Look-ups in named tables: a row name and a column name give one cell, copied from the table.

Pova:
,Lebotu,Pom,Gapila,Gar,Rilar,Noganap,Puni,Filato,Sav
Dizopub,611,858,597,642,547,412,580,730,491
Kilu,794,832,604,444,465,460,743,795,663
Vopane,707,489,773,448,739,780,635,780,953
Pon,710,754,229,832,242,482,931,155,71
Keb,433,623,653,935,790,677,479,524,465
Dur,687,374,740,544,769,899,678,628,916
Lel,434,543,667,921,819,745,486,497,517
Ful,483,713,864,690,894,612,360,925,790
Rozasis,871,475,605,405,529,796,893,587,849

What is the Pom of Pon in Pova? 754
What is the Pom of Dur in Pova? 374
What is the Sav of Rozasis in Pova? 849
What is the Filato of Vopane in Pova? 780
What is the Puni of Dizopub in Pova? 580
What is the Noganap of Rozasis in Pova? 796
What is the Noganap of Vopane in Pova? 780
What is the Lebotu of Ful in Pova? 483
What is the Noganap of Pon in Pova? 482
What is the Gapila of Vopane in Pova? 773
What is the Noganap of Kilu in Pova? 460
What is the Puni of Ful in Pova? 360
What is the Rilar of Dur in Pova? 769
What is the Noganap of Keb in Pova? 677
What is the Filato of Pon in Pova? 155
What is the Sav of Keb in Pova? 465
What is the Pom of Keb in Pova? 623

Table Niralo
|  | Luvov | Zib | Zum | Zoke | Sazop | Sop | Nudip | Sevita | Vure |
|---|---|---|---|---|---|---|---|---|---|
| Luruvo | 120 | 72 | 158 | 95 | 76 | 61 | 40 | 73 | 107 |
| Takor | 123 | 80 | 159 | 103 | 67 | 65 | 38 | 78 | 101 |
| Mog | 95 | 48 | 165 | 53 | 121 | 22 | 3 | 63 | 135 |
| Fofid | 67 | 112 | 26 | 85 | 138 | 131 | 165 | 118 | 96 |
| Bok | 101 | 176 | 114 | 148 | 42 | 92 | 26 | 137 | 69 |
| Pelo | 59 | 72 | 45 | 47 | 170 | 98 | 142 | 96 | 121 |
| Zel | 90 | 89 | 24 | 96 | 122 | 162 | 222 | 102 | 87 |
| Daka | 74 | 67 | 78 | 56 | 149 | 84 | 112 | 87 | 120 |
| Notatem | 84 | 39 | 148 | 38 | 143 | 24 | 20 | 63 | 141 |
| Buses | 73 | 42 | 129 | 31 | 158 | 29 | 34 | 68 | 143 |

Sevita of Takor = 78
Zib of Daka = 67
Vure of Notatem = 141
Sevita of Notatem = 63
Zum of Buses = 129
Sop of Takor = 65
Sevita of Buses = 68
Sevita of Fofid = 118
Nudip of Luruvo = 40
Nudip of Daka = 112
Zum of Daka = 78
Sop of Pelo = 98
Vure of Mog = 135
Sop of Zel = 162
Luvov of Buses = 73
Sop of Luruvo = 61
Zum of Bok = 114
Zum of Mog = 165
Zib of Mog = 48
Which row has the largest Sazop? Pelo

Von =
cols = Beposut, Gok, Bufike, Kuz, Mif, Vol, Bupanot, Sepevur, Zabez, Bunodi
Vuki: [-502, -379, -897, -14, 244, 208, -522, -37, -541, -555]
Zukinak: [-487, 254, 365, -87, -379, -106, 523, 54, 190, 194]
Zudatez: [-147, -422, 253, -675, -551, -691, -459, -532, -452, -468]
Bof: [-565, 167, -357, 263, 98, 337, 197, 215, -641, -661]
Lemiven: [-224, 347, 202, 124, -236, 83, 492, 135, -614, -639]
Gog: [-964, 301, -163, 190, -27, 277, 327, 179, -307, -316]

What is the Bupanot of Lemiven in Von? 492
What is the Kuz of Zudatez in Von? -675
What is the Sepevur of Zudatez in Von? -532
What is the Mif of Zukinak in Von? -379
What is the Sepevur of Zukinak in Von? 54
What is the Bunodi of Zudatez in Von? -468
What is the Bupanot of Gog in Von? 327
Row with the largest Sepevur: Bof

Rabu:
	Kidatad	Nem	Safosi	Gitopo	Fik
Mos	5921	3910	8206	5854	8087
Gilefad	6044	1332	6213	5256	7561
Bureke	5075	4053	4169	4705	4991
Lududu	2187	5043	6807	9682	6749
Kofo	6015	8111	5569	6347	4974
Dira	5106	5776	2791	5821	2630
Sorakik	6188	8433	4908	6064	4412
Sidisi	7570	4781	7375	3324	7351
Lobegu	2862	4495	3684	7354	4334
Donup	5083	7570	3820	7091	4041
Mun	9178	6240	6927	2492	6680
Geper	6191	3635	7897	4910	7712

What is the Nem of Bureke in Rabu?
4053
What is the Kidatad of Mun in Rabu?
9178
What is the Gitopo of Dira in Rabu?
5821
What is the Fik of Lududu in Rabu?
6749
What is the Safosi of Kofo in Rabu?
5569
What is the Safosi of Sidisi in Rabu?
7375
What is the Gitopo of Mun in Rabu?
2492
What is the Nem of Mos in Rabu?
3910
What is the Fik of Mos in Rabu?
8087
What is the Fik of Kofo in Rabu?
4974
What is the Fik of Mun in Rabu?
6680
What is the Safosi of Gilefad in Rabu?
6213
What is the Kidatad of Bureke in Rabu?
5075
Which row has the largest Kidatad? Mun

Table Vege
        Rorumo  Puvosur  Vapo  Nol  Tef  Ripome  Banamit  Vakod
Nem        161       68   132   70   40      52      100     81
Sed         63       70   103  163   82     158      132     30
Dak         69       97    35  139   98     139      167     55
Dupipa      44       66   118  174   87     171      106     50
Tiv        121       50   145  113   23      95      107     46
Poroma      84       69   202  109   96     112       40    120

What is the Ripome of Tiv in Vege?
95
What is the Vapo of Poroma in Vege?
202
What is the Puvosur of Sed in Vege?
70
What is the Puvosur of Tiv in Vege?
50
What is the Ripome of Dupipa in Vege?
171
What is the Vapo of Nem in Vege?
132
What is the Vakod of Sed in Vege?
30
What is the Nol of Nem in Vege?
70
What is the Vakod of Dak in Vege?
55
What is the Vapo of Dupipa in Vege?
118
What is the Banamit of Poroma in Vege?
40
What is the Banamit of Sed in Vege?
132
What is the Tef of Dupipa in Vege?
87
What is the Nol of Tiv in Vege?
113
What is the Tef of Dak in Vege?
98
What is the Vakod of Poroma in Vege?
120
What is the Vakod of Dupipa in Vege?
50

